[[-97 -44  91 -57 -80]
 [-91 -75 -87 -74 -33]
 [-67 -94 -24  14 -26]
 [-57 -55 -13  16 -30]
 [-66 -67  61 -72  61]]
->
[[-97 -44]
 [-91 -75]
 [-67 -94]]

[[ -25   22]
 [  48  -54]
 [-110  -17]
 [  -4   14]]
->
[[ -25   22]
 [  48  -54]
 [-110  -17]]

[[ 54 -45   6  -1 -30]
 [-86 -37  -6  25 -23]
 [ -8  56   6   3   3]
 [-96  -3  -5  28  16]]
->
[[ 54 -45]
 [-86 -37]
 [ -8  56]]

[[ 76 -84]
 [-93  80]
 [ 49 -93]
 [ 87 -89]]
->
[[ 76 -84]
 [-93  80]
 [ 49 -93]]

[[-60  -8 -60  44  18]
 [ 86  26  87 -34  -3]
 [ -6   2  -5   8   5]
 [-39  -5 -39  30  13]]
->
[[-60  -8]
 [ 86  26]
 [ -6   2]]

[[-19   4 -19]
 [ 22  25  35]
 [-48   0  78]
 [-41  -7 -26]]
->
[[-19   4]
 [ 22  25]
 [-48   0]]
---
[[   8   -1  -92]
 [   5   14  -66]
 [  -5   10 -100]]
->
[   8   14 -100]

[[  -1   63   64  -46  -88]
 [  21   52   34 -100  -92]
 [ -14   75   93   -8  -79]
 [  -1   72  -34   40   15]]
->
[-1 52 93 40]

[[  40  -40   54]
 [-108  106  -85]]
->
[ 40 106]

[[-25  68  24  39]
 [ 81  38  23  49]]
->
[-25  38]

[[-28  36]
 [-13  14]
 [  7 -11]
 [-73  90]]
->
[-28  14]

[[  5 -13 -71]
 [ 20 -36 -76]
 [-44 -16  39]
 [ 19   9 -80]]
->
[  5 -36  39]

[[ -40   36  -29]
 [ -21   17  -13]
 [ -62   56  -44]
 [  78  -85   65]
 [ 106 -108   84]]
->
[-40  17 -44]
---
[[-33  52 -47  41]
 [ 55 -82  74 -78]
 [-59  88 -78  81]
 [ 60 -92  82 -84]
 [-44  68 -61  59]]
->
[[-44  68 -61  59]
 [ 60 -92  82 -84]
 [-59  88 -78  81]
 [ 55 -82  74 -78]
 [-33  52 -47  41]]

[[-94  83 -67]
 [ 96 -99  80]
 [ 38 -38  31]
 [-79  74 -59]
 [ 15 -19  11]
 [ 60 -63  49]]
->
[[ 60 -63  49]
 [ 15 -19  11]
 [-79  74 -59]
 [ 38 -38  31]
 [ 96 -99  80]
 [-94  83 -67]]

[[ 47   7  20  24 -46 -61  31]
 [ 13 -73  41  38 -78  87  41]]
->
[[ 13 -73  41  38 -78  87  41]
 [ 47   7  20  24 -46 -61  31]]

[[ 93 -13 -45]
 [-92  12  49]
 [ 70 -21  74]
 [-19  -8 106]
 [-52   0  94]]
->
[[-52   0  94]
 [-19  -8 106]
 [ 70 -21  74]
 [-92  12  49]
 [ 93 -13 -45]]

[[  0  12  39 -22  43  40 -11  12  -6 -24 -15   8]
 [  2   7  16   9  -9  29 -11  -1  -3  10  -6  -1]
 [  7  10  19  -1  -8  23  -6  -7  -7  16  -8  -5]
 [ -9  18  14  -6  44  44  -5  15 -28 -17  -7   9]
 [  1  12  28  13 -21  93 -18 -21 -19  16  28  20]
 [  1   7  36  -3  35  46 -23   9 -20 -28  -9   2]
 [ -2 -11  18 -10  18   5 -10  10  20 -29  -1  11]]
->
[[ -2 -11  18 -10  18   5 -10  10  20 -29  -1  11]
 [  1   7  36  -3  35  46 -23   9 -20 -28  -9   2]
 [  1  12  28  13 -21  93 -18 -21 -19  16  28  20]
 [ -9  18  14  -6  44  44  -5  15 -28 -17  -7   9]
 [  7  10  19  -1  -8  23  -6  -7  -7  16  -8  -5]
 [  2   7  16   9  -9  29 -11  -1  -3  10  -6  -1]
 [  0  12  39 -22  43  40 -11  12  -6 -24 -15   8]]

[[  7  35 -14 -64  62  10  17  21 -53 -10 -49  44]
 [ 20  42  -6 -52  63  24  93  30 -24 -16 -62  17]]
->
[[ 20  42  -6 -52  63  24  93  30 -24 -16 -62  17]
 [  7  35 -14 -64  62  10  17  21 -53 -10 -49  44]]

[[ 23  -4  -4  -2  11   8  11 -11  18  21 -14   3   4]
 [ 59 -13 -13  -7  26  20  26 -33  46  52 -39   7   7]
 [-16  -3  -2  -4 -10  -8 -10   1 -13 -15   2  -6  -6]
 [-60  30  30  22 -19 -11 -19  56 -44 -51  64   5   7]
 [ 99 -23 -22 -11  43  33  44 -56  77  88 -66  10  11]]
->
[[ 99 -23 -22 -11  43  33  44 -56  77  88 -66  10  11]
 [-60  30  30  22 -19 -11 -19  56 -44 -51  64   5   7]
 [-16  -3  -2  -4 -10  -8 -10   1 -13 -15   2  -6  -6]
 [ 59 -13 -13  -7  26  20  26 -33  46  52 -39   7   7]
 [ 23  -4  -4  -2  11   8  11 -11  18  21 -14   3   4]]

[[-21 -11 -74  94  32  73  63 -11 -11  31 -74]
 [ 33  24  77 -65 -12 -48 -39  24  23 -12  77]]
->
[[ 33  24  77 -65 -12 -48 -39  24  23 -12  77]
 [-21 -11 -74  94  32  73  63 -11 -11  31 -74]]
---
[[ 66 -70  54  82]
 [ 66 -70  53  81]
 [-14  12 -10 -17]
 [  7  -6   3   5]
 [ 46 -46  36  53]]
->
[[ 66 -70]
 [ 66 -70]
 [-14  12]]

[[ 90 -61  64]
 [-79 -69  15]
 [ 58  17 -91]
 [-24 -61  61]
 [ 15   3  36]]
->
[[ 90 -61]
 [-79 -69]
 [ 58  17]]

[[  33   25   52  -33]
 [  99  102   58 -102]
 [  -7  -26   35   22]]
->
[[ 33  25]
 [ 99 102]
 [ -7 -26]]

[[ -4  10  43  43 -21]
 [  3 -46 101  13 -39]
 [ 70 -21   7 -34  40]
 [ -9 -29  31  -7  33]
 [  5  21   1 -55 -26]]
->
[[ -4  10]
 [  3 -46]
 [ 70 -21]]

[[-108  -13   74   11  -11]
 [  28    2  -24    2  -34]
 [   9   20   60   -6   35]]
->
[[-108  -13]
 [  28    2]
 [   9   20]]

[[ 68 -85]
 [ 78 -72]
 [ 58 -45]
 [-77  78]]
->
[[ 68 -85]
 [ 78 -72]
 [ 58 -45]]
